The rows below fall into families. The same turns and mirrors carry the whole set onto itself and the rows of a family onto each other. For each named row, which other rows are in its family? Write them in the order they are listed.
These 32 rows form 8 families of 4 rows each.
moti: [ -5  26  45 -11 -21  16  -4  11  24 -27  10   9   1  -3]
fanu: [ 18 -15   1  25 -24  19  10  -3   9  -1 -32   6  43  12]
vizi: [ 13 -27   1  30   2  16  15   0  28  17 -37  11  36 -13]
bopu: [ 30 -43   2   7   6  23   6   8  19   2 -21   1  44  -4]
vubip: [-28  20  47  25  -6   4 -12 -11  27 -27  13  27  -3   9]
zol: [ 16 -48  -5  10  -5   9  -1  -1  13 -11   0   4  55 -18]
Ruz: [-33  -5  39  39  -8  -2 -22  10   8 -27  14  21  -2  22]
namo: [ -9  10  31  -2  41  19 -23 -31   6  48  30  26 -10 -14]
Batod: [-19   3 -32  19   4   3  17  -1 -27  30  13 -28  -7   5]
zigo: [ -7   1 -30   6   8 -26   8 -17 -13  36  27 -28  18  14]
mize: [ -5 -13 -19   0   3 -12 -16 -44 -36  19  10 -32  12  -5]
Laz: [-17  -9  -8  17  24  -3  23 -31 -32  16  18 -38   9  -6]
zinis: [-25   8  42  23 -22  -5  -4  -1  17 -28  36  18  -5   9]
kad: [ -4   2  50  15   3 -24 -17  -6  14 -37  20  20 -13  10]
berez: [-16  -9 -33  29  23  -4  10 -13 -33  34   7 -17   5  -8]
Muti: [ 12  -2 -31  13   4 -13   1 -17 -14  40   6 -33 -11  -6]
sov: [  3  22  46  -8  38  35 -25 -14 -11  41  22   9  10 -16]
supok: [-18  -9  24 -15  47  24 -44  -6 -21  36  16  19  -6  -5]
Fep: [ 41 -30  10  17  -5   2  16  13  16  -1 -28  10  29  -5]
tataf: [-11  15 -22  19  19 -22   9 -25 -19  17  24 -36   4   5]
Fipe: [  1  -5  29 -18  45   8 -44  -6  -6  38  31  31  15  13]
dit: [ 12 -30  19   9 -11  -1   5  10   8   9 -25   7  63   6]
toda: [-25   2  53  -1  -4   2 -13   6   4 -38   8  30   2  16]
kem: [  2   0  37 -14  39  21 -41  -9 -17  40  12  30   9 -22]
Vem: [  2  -2  59  13   6  -8 -11  14  25 -26  30  23  -4  15]
ruf: [  2  15  38  19 -17   1 -19  17  16 -32  41  17  -2  -8]
nav: [ -1   9  14 -13  42  29 -40 -28  11  38  18  23  -4 -11]
Zoke: [-17   4  25 -33  39  -2 -41 -19   4  38  26  12  -3 -10]
rekes: [  5  10 -22  10  24 -28  28 -14  -8  32  24 -17 -12   6]
Dipuf: [-22   7  53 -22  18  20 -30 -25 -14  34   6  -4  -7 -20]
Ponim: [ 12 -28   0  25  -3   0   1  19  14  -8 -11   3  62  10]
fofek: [ 36 -16 -20  -7 -20   9  -4   0   3 -21  -9   0  38  -2]

Which other rows belong to the same family as Muti? fanu, toda, Zoke
Which other rows belong to the same family as namo? berez, Vem, Ponim
Which other rows belong to the same family as fofek? moti, mize, Dipuf
Which other rows belong to the same family as supok? vubip, zigo, Fep
Which other rows belong to the same family as kad? Batod, dit, nav
Which other rows belong to the same family as zol? Laz, sov, ruf
Which other rows belong to the same family as rekes? vizi, Ruz, Fipe

